Y: a few groups of rows, each row roughly a mix of its group's hidden directions
Y (136 x 10)
[[-61  16  17 -24   8  -8  25  38  24 -14]
 [-14  -9 -20   2 -23 -69  25 -22 -11  23]
 [-10 -24  -8 -21 -43  -1  53 -36  15  21]
 [-44  -8   9 -22  50   4   1  14  34 -37]
 [ -4  48   9  26 -16 -30 -37 -27 -36  -7]
 [ 11  31  -7   2  53  17 -38  16 -41  12]
 [ -8 -48  -3   7  43   4   1 -18 -49  27]
 [  7 -14 -17 -19   5  -2  27 -32 -60 -37]
 [-37  52  -9  11  17 -14 -42  21  11  25]
 [ 19 -47  17 -46  -3  34 -36 -18  -2   3]
 [ 49  18  20 -21   8   0  28 -51 -26   4]
 [ 57   0  13  -7  32   9 -20 -21  24 -41]
 [ 16 -36  27  44  -3 -44 -23  12  25  19]
 [-21 -18 -12  -5  31  17  -5  59  27 -37]
 [ 34 -28   6  21  30   4  51 -24  18  30]
 [-15 -38 -35  31  13 -25  -8   3  39  39]
 [  8  24  20  -3   0 -11 -71  27  21 -16]
 [-20  20 -28  -6  -9  -5 -72  13  23 -11]
 [ 20 -50  -1 -14  20 -10  25 -44 -32  22]
 [  3 -19  10 -42  43 -13 -13  43   2 -38]
 [ -6 -35  14  15  -5  12  58 -45 -19  11]
 [-44   1  25  -5   7 -64  21  20   5  -9]
 [ 11  20  -1 -27  23 -38  56   8  37  -2]
 [ 42 -30  -5 -45 -26  13 -10  -1 -44 -11]
 [ 22   2  -5 -11 -10  27 -60  38  25 -23]
 [-16  -4 -28 -54  -1   0  34 -20   7  46]
 [ 25  31   1   0 -45 -23  -1 -23  12  54]
 [ 14  36 -50 -28  -5 -15  16 -39 -15 -24]
 [ 46  16 -12   2 -65   4 -24   0   4 -19]
 [-23  27  22   7 -46   0  15  50  27 -18]
 [ -6 -23  49   7   8   5  12 -32 -58  10]
 [ 23  65 -21  -5  11  13  27 -13  -8 -36]
 [-18  11  31  41 -10  -3  -8 -53   7  40]
 [  7  17 -20 -37 -24 -41  12  29 -12  47]
 [-28  -3 -22 -15  10 -53 -33 -14  45   9]
 [-23 -65  15  16  27  10  15 -26 -24  11]
 [-13  12  -2  33  -6 -29  41 -19  17  55]
 [-27 -42 -22   2  -8  38  16 -23  14  48]
 [ 18   8 -66 -11 -20  45   4  21  -6   1]
 [ 13  42  33  24  12 -17 -21  44  19 -32]
 [-27  43 -47  13  -6  -3 -45  -7  -8 -24]
 [-14  -8  52   9 -13 -52  26 -27  19   1]
 [-11  12  31 -32   8 -26 -26  12  32 -54]
 [-12 -26 -51 -11  -4 -25 -21  -5  21 -51]
 [ 46  35 -35  42 -30 -12  -5 -17   6  -6]
 [  2  53  16   0  51 -12 -16 -33  23  -8]
 [-29   2 -11 -15 -60  -3  -2  43  -2  32]
 [ -9  40 -59 -26  -3  23  10  21  28  -9]
 [  6  29  26 -41  18 -25  27  25 -35 -32]
 [ -2  10 -44  -2  17  34 -15 -48 -39 -14]
 [ -9  -8  26 -16 -49 -10 -11 -30 -44  35]
 [ -9 -21  41  31  12 -24  45 -36  21   9]
 [-34   5 -20  35  -1  -5  43  25 -34 -36]
 [ -1  37 -19 -33  22 -13  52 -17   7  35]
 [  5 -36   8 -14  34  31 -25  34  22 -42]
 [  1  27 -22 -11  -9  35 -35 -42  28  36]
 [-29  26  11 -27  12 -56  27  26  28  -2]
 [ 29 -10 -13 -18  23 -51 -28 -44 -17  14]
 [ 34  55 -45  10  -9  24  11   8  19  11]
 [  0 -37 -45 -19  26 -23  28   5 -26 -36]
 [-38  16 -29 -22  -7 -29  36  44 -15  19]
 [ 32  61  31  30 -15  28   6   4  -1   1]
 [-13 -26  -5  51  45  -9 -39  -1 -25  -1]
 [ 11  25  -9 -23  41   4 -50 -17  23 -37]
 [-16  22  -9  -8   0 -66 -15  43 -10  15]
 [-14 -55 -25 -37 -18 -32  24  17  -1 -16]
 [  5 -52  57  26  16 -17  -6 -20 -13  -7]
 [ -4   8  54 -30 -43 -23 -38  -5  -2  -8]
 [ 35 -44  39   6 -18  43   9   0  -5  26]
 [-43 -22  59  -7  13  17 -11 -21  15  24]
 [-27   5 -20 -22   9  21 -27  13 -60  32]
 [ 23  27  52  30  16 -15  31  25  21  17]
 [-24   7 -11   9 -29 -38  47 -36  -3 -33]
 [ 20  17  26 -18  16 -26 -50 -21  20 -42]
 [-10  27   4 -15  -6 -11  30 -19 -32 -65]
 [-32   4   4  64  24  18  -4  17 -35  -9]
 [ 28  -3  30 -21  47 -22 -20 -19 -10 -45]
 [-38 -34  19  24   6  23  -2 -26 -13  53]
 [  2  45  28   5  14 -42 -13 -47   1  23]
 [ 35 -18 -18 -56   1  -2  -6  47 -10 -20]
 [ -2 -25 -58 -14  36   0  42  10   9 -16]
 [-41  -6 -57  23  -5   2  38 -20 -11  17]
 [ -1  66  -2   4 -14  26  15 -26 -26  31]
 [ 18  25  18   2  35 -40  45  19  33  -8]
 [-33   3  -1  49 -19 -39   4  -7  48  -4]
 [ 36  23  13 -53 -28 -27   8  -5  -2 -36]
 [ -2  12 -19  28  71 -31  12  -2  -5 -14]
 [ 30  11 -17   7  67 -14  25 -25  -5 -20]
 [ 11 -18 -13  12  31 -23  17   8  69  17]
 [ 20  33  13 -13 -43 -52 -18 -10 -10  29]
 [ 10  32   2  16  61  -2  16 -11 -39  27]
 [-13 -17   6 -40  47 -40  -6  42   6   0]
 [-26 -26  36  32  -4 -44  19   1   0  43]
 [ 16  37  -6 -30 -21 -31 -54 -16  -2 -23]
 [-26   4 -18 -21   5 -54  45 -16  -6 -32]
 [ -7  -5  39  22   4  34 -18 -25  58  15]
 [ 11  63 -13  24  17 -18  32  12  32   4]
 [ 25  24 -10  -8  14 -31  10 -14 -34 -61]
 [ 11 -30 -43 -11 -14  55  24 -14 -26 -12]
 [-37 -31  51  -8  12  33 -24   5  25 -16]
 [-20  11   5  38 -15 -26  -5 -40 -54 -14]
 [ 13  10 -22  32  24 -51  -9 -17 -48   5]
 [-24  -9 -26 -22  25  37  57  21  15   6]
 [ -6 -18  -4  50  59  10 -18  -9   4 -30]
 [ 43 -20  -8  -5  11  26 -46  33  25 -28]
 [  8 -22   0 -39 -10  21 -33 -23 -50 -31]
 [-32  27  -2  43 -13  19 -31 -18 -46 -11]
 [ 18  21  30 -32   5  15   3  -1  52 -45]
 [ 28  -8 -22 -21  49   1 -12  10 -23 -53]
 [ 34 -20 -16  54   6   5 -22  24   1  43]
 [-22  25  -1   9 -29  33  -8 -32 -53  27]
 [  6   5 -35  30  68 -24 -10  -7  -5 -13]
 [-12 -33  17 -44  -9 -10  49 -14 -36  12]
 [ -3 -18   3 -41 -25   7 -42   9 -53 -18]
 [-31  33 -13  20 -33 -22   7   9 -39 -44]
 [ -1  -5   5  23  21   1  62  26 -31 -35]
 [-24 -29  36  -2 -23  20 -14 -24  -7  57]
 [ 34  25  -2   1 -12 -20  22 -54 -13  43]
 [ 26 -71  12  16  -2  20 -14  -2 -12 -28]
 [ 66  33  11  42  -3  18   1  -5  -1   7]
 [ 17 -22  38 -33 -26  43 -23 -30  -1  22]
 [-20 -62  -6 -15 -10 -13  37 -27   9  27]
 [ 56 -30  10 -21  23  45 -13  17 -12   4]
 [-31  30  -4 -29   5  10 -23  16 -58  27]
 [ 32  40  23 -25 -10 -27 -17  25  44 -12]
 [-59 -14 -15 -38   2  20  38   2 -20  -4]
 [ -5   2 -49 -41 -37  10  25 -39   5  -8]
 [ 28   1  28  32  14  48 -31   4 -32  25]
 [-14 -56  -3   9   7 -32  21  -9 -51  -6]
 [-14 -60  12 -24 -21  19   0  23 -30 -32]
 [-17 -37 -45  -8  21  11 -22 -15 -43 -30]
 [-19  32  28  21 -34  19 -11  18 -37 -43]
 [ 27 -24 -12  17 -44  -5 -15  60  14  -1]
 [-11 -21 -48 -24 -30  26   7 -10 -46  20]
 [-57 -29 -21  -9  -9 -18  10  43   9  27]
 [-13  29  41   9  42 -36 -40   6  12   8]]

the three rows of each list that fit no group, in list order (the others fit one group, some only roughly)
  * k274: [ 29 -10  45 -57  13 -11  -8 -27 -18  -9]
  * k892: [  3 -57  19  -4 -37 -26 -11   1 -43   8]
  * k673: [ 22  20   6  51  41  13 -44   8  14  12]
  * k354: [-20  29   2 -20 -46 -26 -50  18  13  18]
  * k400: [ 28   0  18  53   5 -37   1   0  40  30]
  * k545: [  6   6 -14 -23 -18  57  43  16 -19 -28]
  * k287: [-24  15 -15  60  -6  25 -42  13 -10 -21]
  * k105: [-27 -44   2  14  45   4 -24 -28 -31 -22]
  * k817: [-42 -28   8   9 -57  -3 -23  -1 -17 -32]
  * k474: [-39  27 -33  48  10  -5 -22 -10  23  30]

k354, k287, k105
  * k592: [-10 -26  19 -62 -13 -19  18 -40   4 -15]
  * k979: [ 27   7  26 -52 -14 -10 -31  22  31 -30]
  * k452: [-19 -32  52  -4  44  -4  -9 -19  -2 -35]
  * k996: [-19  10  14  52  35  -3 -45  15 -26  16]
  * k716: [ 26  48  52 -23   4 -20  22   9  20  -8]
  * k128: [  9  16 -29 -12 -52  49 -13 -16  28   9]
  * k792: [ -2  27  -8 -13 -48 -40  33  17  39  -7]
  * k690: [  4  29 -30  33 -42 -18  42  11 -30  -1]
  * k674: [ -9  43 -13 -10  27  25 -25  15   8  57]
  * k639: [ -4 -62  29  10   0 -19 -26  30  -5 -32]

k592, k716, k690
  * k655: [ 19   1  31  12   3  13 -21   1 -74  14]
  * k947: [ 49  -9   9  -7  50  28  13 -35 -17   5]
  * k668: [ -3  31   9 -35  42 -40 -39  -2  -3 -22]
  * k462: [-52   9 -33  40  -4  12 -42  19  -4  -3]
  * k507: [ 20  40  66  22   6 -22  12  -3   4 -14]
  * k377: [ -7  -4 -61 -31  17  -1  25  29  21  27]
  * k829: [-31  -8  34  16 -18   4 -18 -34 -36 -47]
  * k926: [ 34 -21 -16  -6   6  37  62  -5 -13  18]
  * k962: [ 21 -58   0  42 -11  14 -31  -2  25 -17]
  * k647: [-16  -3  15 -19  42  18  40 -21  26  45]

k668, k377, k926
  * k473: [ 25 -29 -17   0  51  -8 -30  23  43  -7]
  * k286: [  5 -13  32 -32  -9 -41 -47  14 -32 -19]
  * k522: [-38  -7 -51  44 -18   0   4  23  28  -4]
  * k277: [ -7  -5 -45   0 -17  38  23  57  -1  14]
  * k608: [-18  -1  16 -36 -44 -26 -17  50 -16  -9]
  * k958: [  6   3 -18   0  -2  25  35 -12  47  56]
  * k954: [ 31  35 -20 -38 -19  -3  43 -35  -8 -14]
  * k466: [  0  12 -13  14 -39   2 -45  20   9 -57]
  * k236: [ 34 -19  15 -58  25   2 -14  33  18 -17]
  * k96: [-34 -11  47  23  34 -28 -41  -9  -1  -2]
  * k476: [  5 -26  29  -5   6   4  -6  70  12 -32]
  * k176: [ 50  -4  26 -29 -13  22 -34  21 -38  -2]
  * k810: [  3  33 -62  17 -17  25  21  25 -23  -4]

k522, k176, k810
  * k538: [-14  -4 -38 -25 -39   0  31  22 -36  33]
  * k671: [ 25  12 -59  34 -10  22  39 -15  -2   2]
  * k130: [ 33 -23  37   2  40   3   1  37  37  21]
  * k344: [-23  -2 -28 -23  16   3 -24 -53 -36  30]
  * k427: [-17 -26 -34 -63  -9  11  -6 -13 -35   2]
  * k336: [  1  -4  63 -49 -21  -7  13  18   7 -20]
  * k460: [  4 -33 -25  -4  34  35 -36 -19 -38  21]
  * k338: [ 35  19  27 -42 -20  -3 -31 -10 -46   1]
  * k867: [ 19   2  59 -23 -13 -22 -42 -23  18   3]
  * k731: [-29  40 -15  15 -50  -9 -20  -7  39 -16]
  * k202: [49 16 26 39  6  3  5 -9 35 40]
  * k729: [ 41  30 -50  -1  -3   9 -17 -46  -4   7]

k336, k338, k202
  * k207: [ 51  28   6 -13 -26  23  39 -13  -5 -35]
  * k946: [ 21  23  16 -27 -14  24  55 -20  -1  40]
  * k396: [ 18  59  35  14  -9  13  -3 -12  18 -43]
  * k201: [ 52  28 -12  18  -1  51   6 -24 -18  17]
  * k172: [-23  21  24   9  27 -14  31 -42  18  47]
  * k434: [  2  56 -13   9 -24  -2  44 -30  28  10]
  * k74: [ 20 -23  31 -30  -4  11 -43 -43  30 -13]
  * k419: [  2   0  19   0 -51  -6 -32 -21  -2  57]
  * k276: [ 57  22 -34   4  25 -22  18 -14  15  30]
  * k425: [ 16  -5 -66   6  47  16  -5  16 -17   3]

k396, k74, k425
  * k420: [-31 -18 -46   6  11  37  51   2 -10  -7]
  * k322: [ 22 -36   8 -29 -27   8  23  11  59  13]
  * k431: [-14   2  43  53  12 -10 -27   3 -43  -2]
  * k9: [ 49 -28 -11  -3   6  46  28  21 -31  -9]
  * k527: [-10  24 -29 -39  15  34  -1 -32 -48   1]
  * k125: [ -6  41 -12  27  14  27  40 -18 -19  43]
  * k806: [-14  23 -37  18   9 -28  53   5 -24 -31]
  * k498: [ 17  17  50 -17 -13 -19 -26 -26 -17 -46]
  * k110: [ 55  59   3  -5   3 -22 -22  13   7   0]
  * k648: [-27 -30   2 -27 -24 -31  35  31 -34  20]
  * k49: [ -3   4 -56 -13  -3 -20  27  48 -28  10]

k9, k110, k648
  * k795: [-30   7  47 -24 -22 -36 -21   2 -22  34]
  * k454: [ 45  -7   7 -33   6  -8  43  39 -22 -23]
  * k112: [ 18   0 -27   2 -14 -18  -9 -47 -52 -35]
  * k86: [ 38 -40 -31  11   9   2  20 -34 -14 -42]
  * k614: [ 34  -2  20 -21  10  28  -8  -2  66 -20]
  * k185: [-54  -4 -40  42   9   4  32   7 -17  -2]
  * k752: [ -9 -30 -28  33 -26 -34  -2 -32 -35  28]
  * k394: [-39   8 -58  17 -17 -34  17 -25 -10   5]
  * k849: [ -6  -4 -58 -10  34  31  -6   2  43 -16]
  * k974: [  0 -53  41  -9 -44   9  -9  28  14   8]

k454, k112, k752
  * k734: [-38  24 -21  23   0  15 -27  58  17  13]
  * k955: [-42  17  48  13  -9  27 -31  23  28 -11]
  * k501: [ 39 -35  25 -46 -12  29  32  11  10   7]
  * k762: [-39 -23 -37   2  46  27   9  -3  -7  36]
  * k385: [-34 -10 -21  -5  49 -25  28  20 -42  -9]
  * k372: [-31  19  15 -32 -35 -35  10  18  -5 -47]
  * k184: [ 21   3  38 -26 -29 -43 -26 -16 -40   0]
  * k309: [ 30  15   1  46  26   8  -6 -58  11 -16]
  * k357: [-26  55 -16  41 -20 -14 -22 -17   8 -24]
  * k229: [ 13 -30 -27 -20  28 -59  19  20  24   0]
  * k912: [ 25  -8  37  11 -37 -19   2 -17  59   4]

k734, k955, k912
